Each named turn below is shown by a few rows before and after it. Which turns, in which order, take the first row of each later pair to the second? The first pair is answered.
z_953 (before -> after):
[-26.4  -1.4 -20.3  16.2 -22.3  11.2  -1.0  42.4]  ->  [  2.0   5.2 -26.3  47.3 -17.3   6.1  15.6   8.7]
[ -7.1   6.8  16.0 -23.4  10.9  -4.0 -10.2  -9.0]  ->  [-14.1 -12.8   0.9 -26.8  -6.9   8.6  -2.7   4.1]
[ 13.9   9.2  14.9 -18.9 -10.8 -38.2   2.0   5.5]  ->  [  7.4  -3.7   4.4 -23.5 -24.7 -30.0   5.4  16.4]
[-11.4 -19.7  -2.7   1.6  -8.1   2.5   6.7   2.7]  ->  [ -1.7 -13.0  -1.4  17.8   1.0  -1.5  10.8  -9.2]
z_78 (before -> after):
[ -3.0  12.8  23.9   2.9  10.7 -20.1 -14.2   7.9]  ->  [ -4.6  -1.9   3.9  34.9   4.9 -16.6  -0.6  -0.3]
[-40.3  10.6   4.2 -27.5  24.9  -1.0 -19.4  -3.8]  ->  [-46.9   1.5 -10.2  12.7  26.1  -5.2  -4.2  -5.9]
[ 27.9  -2.7  23.0 -49.5   3.6   1.8 -18.1 -16.5]  ->  [-15.5   9.9  47.0 -14.3  24.0 -31.5  -4.1   9.0]
z_812 (before -> after):
[ 10.7 -26.3 -42.5   1.4  -9.9  11.1 -19.6 -22.0]  ->  [ 23.3 -33.1 -13.1  -2.2   3.0  -6.8  -6.7 -41.1]
[ -7.9 -13.5 -18.2  16.1  15.6   3.9 -12.6 -28.4]  ->  [ 12.6 -20.7  19.5   8.0  15.2 -14.1  14.9 -26.4]
[  0.0  15.6   0.8   7.7  29.1  -7.2 -24.1 -21.2]  ->  [ 18.5  12.0  29.0  -3.5  18.4 -19.7  -1.1 -11.7]
[-35.7 -10.8 -20.3 -18.5  12.3 -11.5 -41.0   7.0]  ->  [-16.8 -19.3  12.1 -18.8  24.0 -30.4 -25.0 -17.9]

(2 to 4 turns a pair)
[-16.6 -11.6  34.2 -53.4  18.1 -33.0  -5.0 -14.3]  ->  [-48.8 -11.1  25.1   3.7  -0.4 -39.1  29.3  33.3] : z_812, z_78
[ 28.1  12.8  -5.7  39.8  12.6 -12.7  10.0 -38.0]  ->  [-37.5   4.3   4.2 -28.9  14.7  -9.9 -41.4  15.3] : z_953, z_953, z_812
[ 21.8 -14.3 -20.7  -4.9   1.7  20.2 -19.4 -44.2]  ->  [-32.1   5.0  22.1 -17.6  27.2 -14.0 -31.0   4.7] : z_953, z_953, z_78
[ -3.8 -29.3 -42.7  15.7  12.5  14.5 -16.2 -15.4]  ->  [ 34.8 -26.0  16.0 -39.2   5.8   3.0  -7.9  -1.9] : z_78, z_812, z_812
[ 16.2  16.1 -12.2  -7.3  -5.5  -9.8   7.9 -29.6]  ->  [ 12.0  21.5  11.6 -17.8  -9.8 -20.3  14.0  -7.1] : z_812, z_78
[  9.7 -26.9  -3.6  -8.7 -40.3   5.1  19.9  30.8]  ->  [ 27.4  -1.2 -28.4  26.1 -32.9   9.3  22.1  10.5] : z_953, z_812
[ -6.4  30.5 -18.9  16.0   4.0  15.3  -6.2 -21.5]  ->  [-32.2  17.1  16.3  21.4   5.9 -10.8  14.7   1.7] : z_812, z_953, z_812, z_78
[ -1.6 -11.0 -24.2  35.5 -45.7  20.6  42.7   5.3]  ->  [ 15.9 -14.5 -27.3  -9.6  -0.3  22.1  -8.7 -63.9] : z_78, z_812, z_812
[-19.6 -17.5  13.7 -10.7  27.6 -14.2 -15.7 -21.4]  ->  [-29.8 -16.3 -11.9  15.8  -9.9   8.0   4.5  30.8] : z_812, z_78, z_812, z_812
[-1.1 29.4 19.3 -3.6 -3.7 -5.5 -1.7 19.3]  ->  [ 5.4 30.4  9.7 23.5 -0.7 -6.3 11.1  6.7] : z_953, z_78, z_953, z_953
[-29.2 -31.7  29.6  -2.9  37.3  -4.7   1.1 -16.7]  ->  [-22.8 -35.5   9.2  16.8  -6.7  18.3  26.6  31.9] : z_812, z_78, z_812
[ 44.6  23.8  -6.1  37.7   3.5  -1.5  25.4 -24.5]  ->  [ 20.2  51.0   6.3  36.5   0.6 -11.7  15.8  18.7] : z_812, z_953, z_78, z_812
[ 10.3  -7.3   6.8 -12.8  -1.1  -2.3 -21.6 -13.8]  ->  [-10.9  -5.9   9.8  20.2   5.4 -15.4  -3.8 -10.8] : z_78, z_78
[  6.3  20.6  26.6 -18.4   6.7  -7.5  -2.8  14.7]  ->  [-13.6  25.3  -8.4  -5.4  12.6   2.2 -25.9   5.5] : z_812, z_812
[ -4.0  29.7   7.3  47.7  25.8 -18.3   3.1   1.9]  ->  [ 56.2  10.6   7.4   1.7   4.5   7.6   4.9 -28.1] : z_78, z_812, z_78
[ 28.2  -4.7   2.3  31.9 -23.9   1.9  38.5  11.3]  ->  [ 21.9  36.2   2.9  -1.9 -18.3  10.0  -0.5  36.1] : z_78, z_953, z_78, z_812
[ 24.4 -41.0  18.8 -39.1 -15.7   5.7   4.4 -12.9]  ->  [-37.4 -15.6  10.7   4.1 -20.7  -4.0   9.2  48.5] : z_78, z_812, z_78
[  8.4  -8.7 -36.4   2.1   5.1   1.5   4.8 -27.6]  ->  [ 14.5   7.0  13.2  -3.1  17.5 -28.1  18.6 -12.3] : z_953, z_812, z_78
[ 51.8 -28.7  38.0 -18.8 -30.2  -8.5  43.5  -4.8]  ->  [ 36.8   8.1  -1.6 -22.6 -54.9  18.1  14.6  46.3] : z_953, z_812
[  7.8  -3.3   1.4 -46.8 -13.7  20.8 -10.8  14.3]  ->  [ -0.6  -3.5 -28.3  42.2 -10.0  15.4  20.5 -10.2] : z_78, z_812, z_953, z_953
[-28.1 -30.0 -17.3  26.2 -11.3  -1.4  16.6 -15.9]  ->  [-32.4   7.1  15.3   7.5  23.0 -22.8  -8.3 -27.4] : z_953, z_953
[-17.0 -25.8 -40.2  18.2  -5.0  28.1 -11.7 -14.4]  ->  [ 21.1 -36.7  25.1   0.9  -7.4  -2.4  31.1 -14.7] : z_812, z_812
[  0.3  30.6 -28.1  28.8 -27.3  16.3   8.6  42.2]  ->  [ 16.8  52.0  13.0  36.6  22.1 -19.9   4.4  -9.1] : z_953, z_953, z_812, z_812
[  2.5 -45.2 -32.6 -20.9  -0.3  25.1 -20.2 -16.8]  ->  [  0.7 -33.7  23.4 -44.7  19.7 -10.8 -19.8 -11.0] : z_812, z_78
[ 30.8   7.5  36.0 -27.9   5.8 -14.0   5.8  -9.5]  ->  [ 16.9  18.7  17.9 -18.3 -26.0   2.2  13.9  40.5] : z_812, z_953, z_78
[-19.1 -24.2  -4.2 -48.8   9.3  -8.1 -19.2 -20.4]  ->  [-34.0 -39.3  -3.9  15.2   2.5 -23.3  24.7 -17.2] : z_812, z_78, z_78
[-37.1  10.0   3.7  16.3  18.0 -12.3  -9.8  20.2]  ->  [-15.8   5.8  -1.0  28.8  26.9 -13.1  -8.5 -20.0] : z_812, z_78, z_953
[ 27.4   2.8  17.4 -25.3   3.4  -3.8 -14.6  -8.3]  ->  [ 10.1 -13.2   7.0 -27.5   9.7   1.1 -24.6 -18.2] : z_953, z_812, z_812, z_812
[ 25.3  34.6 -16.0 -14.3   3.0   4.6 -25.2 -13.6]  ->  [ -2.7  28.2   1.4  30.5  18.2 -24.9   1.3 -13.5] : z_812, z_78, z_78
[-24.9  31.5 -22.1   1.0 -17.3   8.1  -1.9  29.9]  ->  [ -5.7   5.3  40.5 -16.0   5.6 -32.4  21.0  -0.8] : z_812, z_953, z_812, z_812
[ 15.2 -27.0 -10.6  30.5  -6.4  -1.8  28.5  -9.6]  ->  [ 24.7  -2.8  24.7 -35.5  -6.2  -4.7   2.3  20.8] : z_812, z_78, z_78
[ -0.5 -15.0   6.3  13.0  15.7  11.0   5.9 -37.0]  ->  [  3.8  -9.9  26.3 -31.3   6.3  17.3  -1.6  -2.6] : z_78, z_953, z_812
[-32.7  -8.3   1.5  36.3  25.2 -27.9  -4.4 -13.8]  ->  [  7.0 -27.9 -29.1 -14.6   1.4  13.2 -26.9 -30.9] : z_953, z_78, z_78
[ 28.3  12.0   4.5  11.8  20.5   1.8 -17.5 -44.6]  ->  [ 25.3  16.0  42.0 -28.6   1.8  -6.2  -6.7   6.2] : z_812, z_953
[-17.6  37.7   8.3  -5.9  26.8 -12.8 -27.2  13.4]  ->  [-34.7 -23.8 -33.3   6.0  -2.5  14.9  -8.2  13.5] : z_812, z_953, z_812, z_953
[  9.1 -25.7  15.0 -49.3  -2.2   3.3  10.3   2.1]  ->  [-16.7 -21.3  29.4  -4.7   9.9 -21.6  31.5  16.8] : z_953, z_78, z_78
[  0.0 -50.6  22.9   2.2 -26.3  -6.0  34.2 -15.1]  ->  [-27.0 -36.2 -31.8  12.6 -28.4  22.6   3.5   0.6] : z_812, z_812
[ 18.9 -26.1 -11.5  33.0 -12.1  -2.7  37.0 -16.1]  ->  [ 27.3   0.7  34.9 -42.0  -0.2 -15.7  -0.7   6.6] : z_78, z_78
[ -1.5 -78.3  10.0 -21.8 -40.0   7.9  24.2  21.9]  ->  [-17.9 -57.5  -7.9 -52.0 -35.9  21.4 -17.1  35.5] : z_812, z_78
[-24.5  22.8  -4.0  -5.4  28.0 -12.5 -10.2   3.9]  ->  [-25.8 -21.0   0.5  -5.9  21.9 -16.1  12.0 -11.3] : z_953, z_812, z_953, z_812
[  8.1 -30.1   3.5 -32.5 -20.1   8.7   5.2  23.8]  ->  [ 16.0 -35.9   9.4 -12.1  13.5  -9.1   6.4 -28.7] : z_812, z_812, z_953, z_812
[-16.5  -4.0 -17.5  15.9 -19.9  11.2   8.1   9.3]  ->  [ -9.6  25.3  19.1   5.0   8.1 -13.4  -2.0   6.3] : z_953, z_78, z_78, z_78
[ 17.4   4.6  31.7 -27.8  -3.8  -9.1   2.3  27.7]  ->  [-38.2   2.0 -22.9  20.6   6.4   3.3 -20.4  14.7] : z_812, z_78, z_812, z_953
[ -6.6 -19.9  12.6  23.2  -1.6 -21.5  45.5  -5.1]  ->  [ -3.7  30.6  30.8  16.1  17.8 -33.3  24.6   3.4] : z_812, z_953, z_953
[-49.9  45.0  25.0  10.5  18.9 -17.5   7.8  50.3]  ->  [-25.0   8.1 -13.1  59.3 -17.6   7.1  51.0  32.3] : z_953, z_953
[ 42.0  40.3 -50.2   5.9   1.0  18.6 -25.9 -28.5]  ->  [ 39.3  43.3  -2.6 -24.5  27.3 -12.6 -37.9 -38.9] : z_953, z_812
[-12.3   4.0 -11.2 -23.1  21.9  -0.3 -33.6 -11.3]  ->  [-20.9  -2.5  21.4   4.6  30.7 -29.9  -1.5  -8.4] : z_812, z_78
[-16.7  -8.3  -9.1 -19.9 -10.6   9.1  -7.4  33.1]  ->  [ -0.7   7.9  12.1 -27.6  -7.1  -2.2  -6.2  35.6] : z_953, z_78, z_78
[-32.2   9.3 -16.8  -9.3  16.0  -4.8 -15.3  12.2]  ->  [-16.6 -18.8   9.4 -19.6   0.5 -13.3  17.2  19.9] : z_812, z_812, z_953
[ -0.5 -39.3  -2.4   6.4 -12.5   1.7  22.7 -13.3]  ->  [ 24.6 -27.5   5.0 -14.5  -7.4   2.1  10.7 -30.3] : z_78, z_953
[ 28.6 -34.6 -31.2 -16.2  -4.9  28.9 -11.8 -46.4]  ->  [ 46.2 -16.5  14.3 -29.5  15.5   2.6  -5.3 -49.5] : z_812, z_953
[ 22.8  -2.0 -40.3  27.4   6.2  17.1   2.8 -30.9]  ->  [ 52.6   9.5  21.0 -21.1  -7.9   1.2  21.6   1.6] : z_812, z_812, z_78
[ 18.1  46.2 -13.0 -15.9   4.6  14.5 -37.2 -23.2]  ->  [ -6.9  -7.9  17.0 -60.7  -9.1   9.4 -27.5   2.6] : z_953, z_812, z_812, z_953
[  7.6  -2.9  -0.1 -23.3 -32.1  -2.3  -4.7  33.3]  ->  [ 28.7   1.8 -26.0 -11.9 -26.2  10.9 -12.2  -1.0] : z_953, z_812, z_78, z_953
[ 10.2  43.0 -38.1  -0.5 -31.0  37.6  -6.6  27.8]  ->  [ 40.5  34.6  39.8 -37.8   3.5  -8.1  -0.6  -9.9] : z_812, z_78, z_812, z_812
[ 44.2  13.7  40.2 -53.9  -9.9   4.0   3.2  15.1]  ->  [-30.5 -19.4 -33.8  46.8 -19.9  15.6  21.9  29.9] : z_78, z_953, z_78, z_812
[ 17.9  23.1   4.9  26.4  -5.7 -10.7  30.4   3.6]  ->  [-34.7  22.7 -11.0   4.3  25.4 -12.3 -21.2  -4.9] : z_953, z_953, z_812, z_812
[ 35.0   7.8  -8.3 -32.1 -24.1  18.2   3.8  20.8]  ->  [  9.7  32.7  -3.8 -35.9   6.5   7.7 -29.0  11.7] : z_812, z_953, z_78
[ 18.4  -5.0 -40.9   8.5 -20.6  26.9  14.7  -1.9]  ->  [-26.5  33.3  -9.1 -15.0  12.8  -4.9 -19.2  24.5] : z_78, z_78, z_812
[ 27.3  -6.9  17.5  29.4 -19.3 -14.6  43.3  -4.4]  ->  [ 29.0  31.9   3.5  38.0  -9.9 -12.7  24.2  -6.1] : z_812, z_953
